In the data rows, the value 128 means zero.
Here are some points:
[157 108 101  73  73  93 146 154  93 158  91]
[123 138 137 151 114 134 186  82 136 119 111]
[177 100 108  78 110  90 132 114 134 146  96]
[151 122 114 124 113 125 121 155 116 150 106]
[ 84 114 109  76  85 128 151 223  65 145 174]
[111 130 157 137 131 127 146  26 168  88 132]
[116 141 132 153 151 138 135 114 142 119 132]
[150 123 127 115 117 126  83 143 124 136 112]
[124 113 105  95 114 120  98 177 106 142 140]
[ 51 142 175 168 142 164 201  38 157  76 178]
[137 130 103 128 120 117 158 176 104 156 120]
[113 135 155 158 132 138 157  71 148 107 126]
[157 139 108 140 147 120 121 142 130 146  97]
[125 131 117 121 123 132  83 191 104 139 146]
Here are 10 more points, each followed by its number:
[139 121 117 104  86 125  86 190 102 137 108] 0
[140 137 110 112 151 116  92 138 142 130 132] 1
[ 91 135 151 136 102 145 114 122 126 100 136] 2
[ 93 132 149 134 140 152 103 118 135 105 163] 3
[129 120 113 120 126 127 150 157 115 138 141] 4
[128 117 123  86  79 102 172 122 106 136 109] 5
[ 95 137 153 136 108 146 119 109 133  96 134] 6
[163 127 137 129 120 122  96 112 139 136 100] 7
[111 120 109 111 124 137 131 190 102 144 162] 8
[ 81 128 131 128 128 149  95 174 109 119 175] 9
Which of these numbered points is nearest to each point below, ignoring the 2 directions in which the first points spread most? Its number follows each.
[ 96 120 144 108  89 122 187  91 116 113 139] > 5
[117 110 103  75  79 111 148 192  78 151 135] > 5
[101 118 152 112 124 154  93 124 122 106 166] > 3
[ 37 160 154 185 187 184 148 173 123 105 221] > 1
[137 121 128 127 137 127 131 112 136 137 126] > 8
Here are 10 other points, each followed by its number:
[151 115 135 109 132 117 112 103 137 127 120] 0
[182 124  93 122 106  91 135 128 125 156  57] 1
[160 118  98 108 114 114 112 194 100 161 111] 2
[127 135 109 134 150 135 108 170 125 139 141] 3
[141 120 118 106 124 132  73 184 110 142 133] 4
[158 119 117 114 117 100 119  79 147 124  94] 5
[154 124 147 145 123 122 154  68 148 120  97] 6
[139 115  93  93 116 111  99 175 112 143 124] 7
[125 129 161 146 131 136 113  69 152 102 126] 8
[148 129 115 114  87 119  95 149 122 131  84] 9
Which of these numbered points is nearest to each point below, ignoring the 2 directions in which the first points spread most? Its number follows each.
[ 86 133 124 111 101 148  88 197 100 124 155] > 8
[136 116 124 104 100 122 159 146 106 138 124] > 6
[144 122 129 121 120 127  81 137 124 130 116] > 8
[ 67 155 156 183 177 172 155 114 145  92 188] > 3
[139 113 137 111 139 116 151  89 142 126 128] > 0
